One turning vector, and how many ticks it has turned
The counts run from 0 to 321.
[ 12   2 -27  17   5   3   1   9  10  -2  13  -1  14  12 -10  -4   2   5
  -2  -2   1 -14   5 -32  -8  -1  -2  -9  12   9 -11  13  -5 -14  21  17
  -1  23 -35  -7   3  14  16 -14  11  14  -8 -11 -13]
11
[  5  17  -4  -7  -3  -8   3  24 -13  15   4  -9   1  12   4  -6   8 -10
  -4  18 -18  10  -6  -4 -34  -3  11  -8  -5   3 -10   2   1 -17  31  -3
  -1  12 -16  23  24  21  29 -10  -7  -7   2 -15   6]
161
[ -6   1 -10   2  -6  -5   2   7  16  13   6 -17  -7  18  -9   3   1   1
 -10   9 -16 -22   2 -22 -12  17  -8 -24  -7  10 -19  16  -5   5   4   0
   0   8 -25   9  25  26  38 -23 -12  15  12   6  -5]
69
[-33  13 -16 -16 -19 -17  10   3  10  10   7  10  -5 -13 -39   4 -13  10
 -20 -19   0  -3   5   5  10  -5  21   0   4   3   2  -6 -14   5 -11 -11
  -3  -9 -10 -16 -18 -13   4   2 -15   7 -19   3  -1]
272
[-19  -3 -10  -1 -14  12   2 -25  -5  -8   1   4  24 -17 -20 -10 -12  11
  15 -33 -10 -28   2   8   4  13  29   2  -9   2  18   8  10  11   5 -18
   1  -9 -21 -18 -18  17 -12  13  -2  -2 -26  10   1]
47
[ 26   5  -9   8  10 -11  -5  13  13  -3  28 -26  -3  20  -5 -12  13 -20
  -2  20   3  -9  13  -7   1  -1   3 -10   9   8  -7  24  -5 -10   6  13
 -18   8   0 -24  24  11  10 -19 -18  -3  27   2 -20]
3
[ 13  27  -7   5  -4 -13  -3   8 -10 -22  12  -8  -7  12 -18   2  25 -12
   1   4  24 -17  14  -8  -7  -2  26   3  14 -19 -10  22 -12  -3   5  -5
   3  14 -20  -7  -1 -10   9  -8  21 -21  24   6 -22]
93
[-18   1 -17  12  -7   4   1 -22   6  -7   4   7  19  -1 -24   0 -18  11
  -8 -30  10 -30  10  -6  23   4  13  -7   9  -3   3  15   1   9 -13  -8
   1  -8 -25 -28 -16   5  -1  -1   0  11 -10  26  -5]
267
[-10  11  20 -12  -8  -9  10  -1   5 -12 -11  -1  20  -3 -19  -1  -6  -6
  11 -15 -18 -18 -17  10 -16   6  27   5   9  -4 -25  20  13   7  11 -16
   5  -2 -18 -14  -4  11  17  24   4  -1   7   2  10]
40
[-13   4   7   0 -18  -1  -5   9   9  -4  -5 -14  26 -18  -8 -12  -5  21
  12   2  -8 -15  12 -37 -11   1  20  -3  17  11 -29  -5  12  -3   2  11
  15 -10  -3 -23  11  15  16  -3  17  -4 -13   0   4]
295
[  8   7   9   1 -11  -8   6   6   8 -11   2  20   7   1 -26  -7  -2 -12
   3 -20 -15  -9 -14  -3 -29  -4  20  10   3   6 -10   4   6  -8  22 -20
   1   9 -28  15 -13  -6  24  20   4  -9 -16 -18   5]
102
[ -4   6 -22   4  -7  -1  -4  10  -1  20  13 -10 -14  15 -10   1   1  10
 -26  14  15   9  25 -35   7 -11 -12  -5   9  -1  -6   1 -23 -20   2  -4
   9  -2  -8  -7   6   6  17 -31  -7   3  30  -2  -9]
150
[ 19  14 -16 -14   4  -5  -6  23 -18  16  22 -14 -11  13 -16  -7  17  -9
 -11  10  -6  16  12   2 -15  -9  22   1  -6   3  12  -2  -8 -34  26  -6
  -4   8  -3 -11  -7   6 -14  -6 -16 -24   2  -7  -4]
308
[ -2   6 -15  11 -11  -7  -4  -3  -4  -2  -4  11  16 -25 -22 -18  11  15
   2 -15   6  -9  15 -31  -4   2  16 -11   1   1   1   3  -4  -1  19   1
   5   9 -28  12 -14   1  15  -8  15  -2 -32 -19 -11]
16
[ -1 -11  12   8 -14   4   0 -14  -1  -4  -2   6  18 -25 -18 -17 -13  11
  15 -27   8  -9  -3  -6   0   1  25   2 -16   5  22   2   0  -3  23 -30
   8 -13 -12  15 -26   0  16   6  12 -11  -8  -3   8]
109
[  6  22  -2 -14  -5 -23   0  24 -10  17   0 -13 -16  15 -15   4   7  -5
 -12  26 -20  12   5 -14 -25  -3   6 -11   3   3 -25   1 -12 -19  16  -2
  -1   9 -10  15  22   8  30 -12  -5  -8   7 -14  -3]
157
[ -3   3  -3  -7   2  -9   0   9  14  19   5 -14   2   7  -4  -5 -17   2
  -9   7 -35  -7   0 -19 -14   6  -6 -17  -5  17 -20   0   4  -7  15   8
  -8   3 -15   1  21  29  31 -10 -18  15 -12  -7   3]
72
[  6  -1   3  -3   0  -4   6   0   7   3  18   6  -7  10 -16   3 -13 -14
 -10  -9 -16  -7 -21  15 -11   8  -7   1 -18   4   9  16  -3  -4  19 -31
 -22  -4 -19  13  -4  11  28   5 -36   6   7  -4   1]
192
[-33  13 -20 -13 -13  -7   3   3   5  24  19   9  -7   9 -33   9 -20  -2
 -36 -15 -13   6   8   9   5  -5   7   3   3   2   3  -2 -15  -5  -5 -11
 -12 -13 -12 -20 -14   1   5  -2 -31   9  -8   2   1]
273
[ 18  19  -3  -2  -5  -7   7  15   9   0   5  13  -2  15 -19   5  -1 -25
 -12  -3 -18   2 -19  -1 -18 -17   6  10  15 -10 -13  20  -3 -24  24  -6
   6  26 -32   4   5   5  16  10   2  -9   6 -18   4]
99
[-14  17 -13   3 -18 -12  -9  12  -4   9   6 -11 -18  -9 -21  -6  16  20
 -11   9  20 -10  25 -27   4   7   7  -8  10  -4  -9   2 -25  -5 -10  -5
   9  -2  -3   0   0 -13  22 -30  10  -9  22   7 -18]
151
[  6   1  -1  -9  -2 -13  -7  16 -14  13  10 -20  20 -11  -3 -31  -2   5
   0   4   9  21  26  -4  -4 -15  20  -1  11   8  -9 -17  -7 -30  20   5
  -3 -19  15 -23   5   4   3   2  -4 -20 -19 -13   0]
83
[  6  -3   2   6 -16   2   7 -16   0 -18  -3  18  16 -19 -25 -15   3   8
  16 -31  -7 -18  -6 -11 -11  10  15   0 -11  -3  11  11   8   4  19 -26
   4   3 -30  22 -16   3  19   5  11  -7 -14 -12  -3]
105
[  0  21  18   0  -8  -2   2  -1 -15 -23 -15 -19   6  11 -11   7  -2 -14
  11  -2  11 -22  -6   7  -7   6  20   6   3 -16  -8  29   3  12   7 -23
  10  -7 -20   5   9   5  20  -1  20 -14  42  19   2]
35
[  1  12   7   3   1   9   5  -9 -10  -7  -2  -8  11  28  -3  13 -12 -14
   0  -6  -9 -18 -13   2 -11   2   9  -3   3 -14  -7  29   5  -3  18  -7
   3  -1 -37 -11  12  25  17   7  10  -1  34   8   1]
38
[-11   0 -12   4 -12  -5  -3   7   6   0 -12 -15  17 -22  -8 -13   8  20
  15   5 -13 -24  12 -26 -10  21  18 -21  -6  15 -15   0   7   8   4   4
  -1   5 -16  11  15  23  30 -13  -1   2 -21  -2  -8]
74
[-11   1  18   4 -19  -5  -9  15  16   5   0 -23  18  -1  -2 -21 -16  13
  -4  13 -15   0   9 -25 -19  -4  -5   4  15  12 -36  -2   7 -13  12   3
   5  -9  -1 -27  17  18  30   2   2   5   7  -4   5]
292
[  9   7 -20   6  -2  -7   0   7  13   9  11  10  17   0 -21 -15 -11   5
 -15  -9 -11   3   7 -31 -16 -18  -5  -8   9  15 -12  -1  -2 -24  23   4
  -2  19 -28  -1   4  10  15  -2   3   8 -23 -22  -6]
14
[ -4  -3  17   9 -20   0  -3   8  20 -13  -5 -28  16 -20  -9 -17   2  17
  16  13  -3 -16  14 -26 -14   8  12   6   8   9 -28   1  13   0  -3   5
   1  -8   3 -16   8   6  38   1   9  -3   4  -3  -4]
291
[ 41  -7   4  17   9  -5  -6 -12   8 -24  12  -2  -2   8  -8 -16  12 -13
   6  -6  15 -20   1 -11  -3   2   8   6   0  -3   8  29  -4  -9  15 -11
  -3   9 -22   9  -4   0  21  -7   6 -12  26   2 -10]
317
[ 10   6 -27  20  -5   7  -2  -8  -3   3   9   7  10  -3 -16  -8  -3  10
 -10  -9   3  -8  11 -35  -9  -7  -3 -18   3  -2   1   7 -10 -10  20  13
   5  14 -43  13   0  19  10 -16  12  -1 -14 -18 -12]
15
[ -1  14  16 -22   5 -27   1  14 -28   1 -11  -4  -7   0 -21  -9   4  -9
  13  -4 -11  12 -13  26 -17  -6  38  -4  -8   2   0   3 -10 -18  20 -19
  -7  -7  -4  17  -1  -4  17  10   0 -24   3   0  10]
249
[ -4 -10 -23   2   0  22  -3 -18  -3   7  18  -6  13  -3 -17  -3 -12  10
  -1 -19   1 -21   9  -4   8   7  14  -2 -16  -1  45   4   0  -1   9 -18
  -5 -12 -16 -19 -26  23 -15  -9 -19  -8  -9  13  -2]
50
